Each path below is one point turned by a fixed rotation once a step. After each direction that follows a path, write how fast that rotation turns it, in degrees per step (0 if it stays still).
Each turn is a multiple of 5 degrees from 10 to 175, or 0.
Each row of a path follows its step; steps can be skipped.
path 1
step 0: [ 19.8  -0.1 -17.3 -10.5  11.3   7.2  16.6  -2.0 -37.9 -13.3  15.2 -17.4
  28.7  -3.1  14.0  16.0   1.3   6.0   5.2   7.8 -21.4 -11.6  21.7  10.5
  26.8  11.8  26.7   0.2  17.1 -10.9 -16.5]
step 1: [-30.9  20.5  -8.2 -34.3  12.2  13.2   2.2  -4.7 -12.2   8.9   0.2   7.7
  19.4  -6.4 -23.3   5.2 -18.9  15.4  22.3 -17.7 -16.7 -18.1   5.8   7.8
 -12.9  29.9  -0.8 -15.2 -11.9  22.7  -2.3]
step 2: [ 15.9  -1.9  32.1 -29.9   6.0  32.2  17.2  14.7 -12.7  11.8 -12.6  -3.6
  16.0   3.5 -10.7  13.2  15.8  -5.6  14.2  13.0  12.8   3.6  21.1  -4.0
   0.2   5.5  11.8 -20.4  40.2   4.3  -2.2]
step 3: [  5.4  23.8 -12.5  -8.5 -14.5  32.6  14.7  -8.8  10.5  -6.4   4.2  -2.0
   8.1 -19.5  -4.3  -0.6 -17.1 -24.1 -15.9   9.9 -19.6  -4.8  26.5  31.5
 -19.4  32.3  12.4   8.4   4.2   5.8 -11.2]
step 4: [ 24.1  16.5  47.1 -18.1  -3.9  15.0   3.8  -2.6   2.5   8.4 -17.9  -8.6
  16.6 -11.0 -27.0   8.9 -12.7  24.0   3.6  -1.0 -19.0  -9.0   1.4  -6.3
 -21.5 -12.1  23.8   7.7 -15.8  10.6  14.9]
step 5: [  4.7   4.1   4.9 -24.3 -29.6   2.6  13.4  12.7  -2.1  19.3  11.9  22.2
  -5.9   0.4  16.8   8.2   7.1  19.1  -9.5  27.7 -31.8  21.5  23.4  22.6
   0.2   6.8  23.3   3.5  18.8 -10.6  12.7]
step 6: [-19.0  -7.4  13.9   2.4  14.7  15.5   4.4   6.9  -0.4  -5.6  32.0 -13.8
  19.7  -8.5 -12.5  15.9 -37.8  -1.2   7.2   9.4 -29.9  11.1   4.0   8.7
   9.4  -3.3  33.5  23.8 -14.7  18.4   0.4]
step 7: [-14.4 -13.3   2.0 -12.9  13.0  28.7  17.2   4.3   3.5  19.8   6.1   9.6
   1.6  38.3  -4.1   3.4  15.7  38.2  10.8 -10.9 -19.7 -12.1  25.8   3.2
 -26.0 -15.0  20.7  -4.0  -0.8  -1.8   2.9]
step 8: [ -5.3  13.8   0.7   9.1   7.4  25.4   5.8  23.6  -4.8  24.4  11.4 -13.8
   8.1   8.2  23.5  33.7 -26.0  -0.8  10.6  23.6 -13.0  -3.4  13.2  16.1
  -2.1   1.3 -18.0  13.1  35.8  16.4  -3.5]
step 9: [  6.6  -4.6   1.3 -26.2  32.9  25.7  -3.1  -8.1  22.2 -20.9  -3.4  20.8
  -4.9   5.0  -1.4   5.1 -17.5   1.5   4.3   3.5   7.3 -29.1  21.2  19.7
 -15.8  -6.3  13.7  27.6  -3.3  29.9  13.5]
step 11: [ 10.1  19.8 -15.2  -3.6   6.2  10.6  -2.1  15.6 -44.0 -11.1  -5.8  22.3
  -0.3  -5.1  15.1  -9.4 -20.4  -4.2  -3.3  40.4 -19.4 -11.8  12.3   8.9
   1.6  -8.6  17.6  21.5  -6.3  17.6  11.6]
step 12: [ -9.5   4.7  12.8 -33.2  17.3 -19.3 -15.8  14.1   4.5 -17.7  16.9  13.6
  43.9   3.7  12.7   7.6  -7.8  12.3   0.7  -9.4 -19.9 -24.7  16.2 -19.6
 -11.6   2.8  25.4   3.0  -2.2  -5.5  -2.3]
Speeds:
[ -4.1   7.6  -5.7  -1.3  -2.3   3.8   6.8  12.5  -0.8  -2.2 -10.8  -2.7
  -6.2   0.3   0.5   0.5   7.2  -2.3  -1.6  -3.9  -6.4   6.3  -4.4  -2.7
   7.4  -5.5   1.5   4.6  14.8  -2.7   4.8]  130
[ -1.1  -2.1  -3.3 -10.4  -7.7  -4.1  -2.3  -4.6  -0.9  -0.5  -8.0 -11.8
   3.7   3.4 -16.3   3.7   1.2  -1.5  -2.9   4.6  -2.8   2.8   8.2   7.0
   7.8  -1.6  -5.2  -5.0  -2.8  -0.6  -4.2]  20
[ -4.5  -1.2  -1.6  -4.5   1.0   5.6  -0.1  -8.0  -2.5  12.6   4.8  -4.6
   2.8  -3.0   4.5  -8.8  -6.4  -4.5  -6.4   1.0  -4.8  -4.0  -3.5   1.8
   4.6   3.7  -8.6   6.2   4.1 -15.0   5.2]  145
[  5.3  -7.6  -8.0   0.5   6.4   0.1  -6.0  10.2   1.6  -3.4   8.1   2.4
   0.0 -11.3  -5.3   7.1   4.9  -7.5  -7.1   9.6  -0.3  -3.5  -1.7   4.5
   1.2   3.1   2.5   7.6   3.3  -3.1  -7.8]  125
[ 2.5 10.4 -1.0 -4.3  2.1 -7.3  0.0  3.1 -7.7  2.9 -6.6 -3.4 -2.7 -2.2
  6.1 11.0 -0.1 13.8 -0.8  3.0 -2.7 -7.7 -7.3  3.5 -7.6 -0.4 -7.5  2.7
 -4.7 -5.4 -6.3]  100
[-5.6  2.5 -8.8 -2.7 -8.4 -6.1  0.9 13.6 12.5  4.8  2.5  2.9  7.1  1.2
  0.7  3.7 -6.9 -3.0 -4.0 -6.4 -1.6  1.5  2.6 -5.2 -6.9  9.1 -6.0 -3.4
 -4.9  0.2  3.1]  170
[ -6.0  11.5  10.9  -3.0  -3.7  -4.2  -3.1   2.3  -0.4  -4.9  -5.6   1.7
   2.2  -6.3  -0.4 -10.9   2.7 -10.3  -2.6  11.5   1.2  -0.3   4.3  -4.0
 -10.7  -1.8   4.2  -0.5  -1.6  -6.6  -2.8]  45
path 2
step 0: [  6.9   5.3  -6.3  13.2   6.6  22.7  -0.8   0.0  26.8 -10.0  -0.6  22.3
  -3.6  -2.4 -10.5 -20.1   1.0 -21.3  14.3 -15.8  -1.2  23.2  22.7  -2.0
   5.0  -3.5 -20.3 -25.9  29.2  24.4  13.3]
step 2: [ 30.9 -13.9  39.5 -19.8  13.7  14.0  11.3  10.7  -3.6 -11.2   6.7  -6.1
   3.3  -6.3 -28.3  24.3  -1.0   7.7  -3.8 -17.2   6.3  -1.4  12.2   5.0
   4.7 -13.3  19.0   1.7 -10.9 -15.8 -22.6]
step 3: [  1.5  17.2 -16.3  11.0  15.9  18.4 -11.4  -5.4  -7.4 -14.7   8.2  -1.7
   3.7  11.6 -14.2 -12.0  -4.2 -38.2 -11.3  -6.6  -5.6  36.1  22.5   4.4
   3.8 -11.0  -6.6   7.0  19.4  24.2  21.5]
step 4: [-20.8  -8.1 -29.9 -16.6  -7.3  -0.5   6.7 -13.4 -13.2  25.0  19.3  -1.8
   4.5   8.3  26.7   8.6  -1.2 -10.7  18.0  -4.2  -1.5 -11.8   5.4  27.4
  21.9  20.5   4.6 -11.2  -3.0  -1.7 -32.0]
step 5: [ 12.8   0.3  29.1  -9.5  29.0  26.4   7.5  32.4  21.9  -9.5  -0.7   3.5
  18.1 -18.3  -8.5  26.0  14.4  11.2  12.7  -3.2   1.5 -10.0  12.2   6.9
   1.2   7.2  21.5 -11.7   6.2 -13.7   1.7]
step 6: [  0.0  -6.7 -25.0  -3.8  10.6  21.6 -10.1 -19.7  15.7 -20.6  -6.3  15.4
  -0.1 -12.6  -7.9  -2.9 -25.2 -26.9 -17.1  -7.3  -9.0   7.7  12.5  -6.2
 -15.0  -9.8 -10.0  18.0  20.2  36.3   4.3]
step 7: [ 12.8 -20.9  -4.8 -14.3 -22.9  -5.4   6.6 -15.5 -13.3  20.5  13.6   2.6
 -10.9   7.2   1.7  -6.2 -10.8  -2.0  18.0 -13.8  10.6  -7.5  24.4  13.5
  23.0  15.8 -21.2 -31.4   8.4  -5.4 -29.4]
step 8: [  8.4  18.5  29.2  -5.7  27.2   8.4   3.3  23.3 -20.0 -12.1   4.6  -7.8
  -2.0 -16.9 -10.8  27.8  -1.1 -10.9 -14.0   2.8  -5.5  -5.0  18.7  11.8
   3.2   9.8  20.9  -4.0  16.3 -33.9  12.3]
step 9: [  0.5 -11.3 -18.5 -10.9  15.8  21.3   3.6 -15.9  -2.2 -17.9  11.6   0.7
  11.1   5.3  -1.0  -0.2  -6.0 -30.1 -15.8 -11.7  -5.1  20.8  -4.9   9.8
   1.9 -28.2   7.5  34.1  -7.4  30.0 -20.8]
step 10: [ -0.4  -1.5 -15.5  -2.1  -5.0  13.4  -9.0   7.8   2.3  24.3  11.0  -3.2
  11.6  12.8   0.4 -10.7  10.2  -2.8  40.2  -8.3   0.5   7.3  29.8  15.9
  26.8  13.4 -14.4 -38.8  -0.8   9.4  -5.6]
step 11: [-18.4  18.9   0.6 -13.3  23.7   7.8   2.8  11.6  13.3  -2.8  -2.3  12.2
  -4.1 -21.3   4.0  32.7 -13.7  -8.5  -7.0   5.7  -6.8 -26.5   6.1   8.5
 -10.2  28.2  29.3  -2.3  25.3 -18.1   0.1]
step 12: [ 32.6 -35.5   1.9 -17.9   3.3  19.5  13.9 -17.1  16.9 -18.7   0.8   5.1
  16.6 -10.0  -6.1   0.1  -4.4  -2.7  -8.0 -17.7  12.0   5.6   4.4  -0.7
  -4.7 -19.6  -4.7  25.7  12.7  21.4 -24.0]
Speeds:
[  2.3  10.5  -5.0  14.9  -6.9  -0.4   8.9   0.8   1.5  -1.7   2.3  -5.3
  -9.2   3.2  -0.9  -0.7 -10.0  -0.1  10.6   2.5   2.5   0.7   5.8   6.7
  -4.3   4.7  -1.1  -0.4  -1.0   6.9  -4.6]  110
[  0.4  -2.5   5.9  12.1   5.4  -3.5  -2.5   4.6   1.8  10.9  -3.5   5.4
   4.0  -0.3   0.0  14.0  -1.9   2.6  -6.6  10.8   0.2   0.1   4.0   3.1
  -1.6   2.6   1.3   1.3  -1.3  -8.9 -11.0]  115
[ 10.0  -5.4  -2.3   0.4  -8.1  -5.2  -6.0  -1.9  -0.1  -1.0  -5.7  -3.2
   6.0   1.1   5.1   0.6   3.7   9.6   5.8 -12.8  -2.0  -6.0   7.9   7.9
   4.7  -4.8   0.9   2.3  -9.7  -2.2  -6.9]  135
[-5.1 -1.1  0.1  8.4 15.1  0.3  2.8 -1.0 -8.6 -7.9  1.2  4.1 -3.4 -5.8
  7.8 -1.1  7.7  6.0  2.4 -0.3 -3.6  5.4 -5.9  8.7  9.5  3.0 -3.8 -0.8
 -6.4  5.5 -0.8]  70
[ -5.6   4.2  -5.6  -2.6   2.2   0.2   2.0 -12.6  -1.5   7.9   0.3  -0.6
  -7.5  -6.0   3.8  11.8  -7.9  -1.2  -2.3  -9.0 -11.5  -0.4  -3.3  -5.2
  -5.8  -4.6   3.8  -1.1  -9.2   0.3  -0.4]  145
[-11.9   9.4   6.6  -6.5  -2.5  -6.2  -2.8   0.6   0.1   3.9   9.5  -2.6
   3.2  -0.5   3.2   2.9  -1.1   8.3  -2.9   0.0   2.2  -5.6   2.6   9.1
  -0.5  -8.7 -12.3  -5.5   6.3   5.1  -1.6]  115
[  8.3  -6.9  -5.5   6.1   3.9  -2.0   6.3  -6.8  -2.1  12.3   5.4   1.1
   3.5  -1.5   9.7  -6.4  -1.3  -2.7   0.9   6.2   0.4  -5.8   0.7   0.5
   2.9 -12.2   1.4   6.5   8.6   4.9   5.9]  125
[ 11.7   1.8   5.7  -1.3   6.4   5.8   8.2   1.5   6.9   9.7   0.7 -11.0
  -1.8  -0.1   1.5   0.1   8.4   3.8   3.3  -3.9  -0.1   8.9  -0.3  -5.8
  -1.4  -0.8 -10.0 -10.6  -0.9  -3.7  -1.0]  140
